[[-30 -27  12   0  -4 -21  65 -24   1 -24 -24 -13 -25]
 [-29 -26  33  21   1  21  29 -24  25 -15 -20  -7 -25]
 [-46 -37   7   6 -11  12 -27 -43   9 -36 -40 -19 -44]]
->
[[-13 -25 -30 -27  12   0  -4 -21  65 -24   1 -24 -24]
 [ -7 -25 -29 -26  33  21   1  21  29 -24  25 -15 -20]
 [-19 -44 -46 -37   7   6 -11  12 -27 -43   9 -36 -40]]

[[ 62   2 -55 -51  -9 -19  56]
 [ 42   7 -46  -5  28 -20  36]
 [ 26   9   4 -43  42  20  50]
 [ 32   4 -55 -42   7 -26  49]
 [  7  31 -16 -28  45  21  35]
 [ 64   5 -73  -3   7  -6  50]
 [ 11  12 -40 -47 -33  -6  62]
 [ 26  17 -44 -56   8 -32  21]
 [ 21  22 -21 -24  27  21  25]
 [ 41  31 -38 -49  23 -18  66]]
->
[[-19  56  62   2 -55 -51  -9]
 [-20  36  42   7 -46  -5  28]
 [ 20  50  26   9   4 -43  42]
 [-26  49  32   4 -55 -42   7]
 [ 21  35   7  31 -16 -28  45]
 [ -6  50  64   5 -73  -3   7]
 [ -6  62  11  12 -40 -47 -33]
 [-32  21  26  17 -44 -56   8]
 [ 21  25  21  22 -21 -24  27]
 [-18  66  41  31 -38 -49  23]]

[[ 51  55 -41  44 -38 -42]
 [ 45  45 -35  39 -37 -38]
 [-44 -46  36 -41  35  40]
 [ 60  62 -48  52 -45 -50]
 [-54 -56  44 -47  40  45]
 [-44 -47  36 -40  33  39]]
->
[[-38 -42  51  55 -41  44]
 [-37 -38  45  45 -35  39]
 [ 35  40 -44 -46  36 -41]
 [-45 -50  60  62 -48  52]
 [ 40  45 -54 -56  44 -47]
 [ 33  39 -44 -47  36 -40]]

[[ -5   8 -12 -43  23]
 [ -1 -12 -16 -52  26]
 [ -1  40  10  11  -7]
 [ -6   1 -18 -52  29]
 [ -7  21  -5 -21  12]
 [ -2  -6 -18 -57  30]
 [ -6  -7 -20 -60  32]
 [ -7  12 -16 -43  22]
 [ -6  -9 -24 -69  37]
 [  3  26  23  59 -30]
 [  2  -8 -11 -50  27]]
->
[[-43  23  -5   8 -12]
 [-52  26  -1 -12 -16]
 [ 11  -7  -1  40  10]
 [-52  29  -6   1 -18]
 [-21  12  -7  21  -5]
 [-57  30  -2  -6 -18]
 [-60  32  -6  -7 -20]
 [-43  22  -7  12 -16]
 [-69  37  -6  -9 -24]
 [ 59 -30   3  26  23]
 [-50  27   2  -8 -11]]

[[ 12 -25  16 -11 -59]
 [ 12 -28  16 -18 -59]]
->
[[-11 -59  12 -25  16]
 [-18 -59  12 -28  16]]

[[-60 -52  56 -48  56 -51 -52 -56 -55 -50 -32 -49 -55]
 [ 55  48 -59  44  -3  52  55  60  51  58  51  48  56]]
->
[[-49 -55 -60 -52  56 -48  56 -51 -52 -56 -55 -50 -32]
 [ 48  56  55  48 -59  44  -3  52  55  60  51  58  51]]

[[-62 -31 -29]
 [ -8 -23  -8]
 [-16  -2 -20]
 [-11 -11 -33]
 [  2   8   9]
 [-32 -21 -38]
 [ 25  16 -32]
 [ 10 -33 -44]
 [-11  -8  -1]
 [-21 -27   3]
 [-14 -53 -31]]
->
[[-31 -29 -62]
 [-23  -8  -8]
 [ -2 -20 -16]
 [-11 -33 -11]
 [  8   9   2]
 [-21 -38 -32]
 [ 16 -32  25]
 [-33 -44  10]
 [ -8  -1 -11]
 [-27   3 -21]
 [-53 -31 -14]]
---
[[-42  42  57  46]
 [-52  46  38  47]
 [ 34 -59 -35 -44]
 [-54  39  45  49]]
->
[[-42  42]
 [-52  46]]

[[-61  48 -20 -23]
 [  2 -37  -3  16]
 [-55  54   3 -32]]
->
[[-61  48]
 [  2 -37]]

[[-36  -4]
 [ -9 -65]
 [ 13 -19]]
->
[[-36  -4]
 [ -9 -65]]

[[ 31   8 -17]
 [-20   9 -36]
 [-42  16 -56]
 [ 14   4  -2]
 [ 29   8 -15]]
->
[[ 31   8]
 [-20   9]]

[[ 49 -42  44  40]
 [-60  51 -54 -48]
 [ 55 -47  50  45]]
->
[[ 49 -42]
 [-60  51]]

[[ 18 -53  45 -61 -36]
 [-53  67 -60  45  30]
 [ 19 -30  27 -51 -41]
 [-58  57 -54  43  69]
 [ 48 -24 -52  44  67]]
->
[[ 18 -53]
 [-53  67]]

[[ 39 -59  30 -39]
 [-43  47 -42  34]
 [ 37 -46  41 -35]]
->
[[ 39 -59]
 [-43  47]]
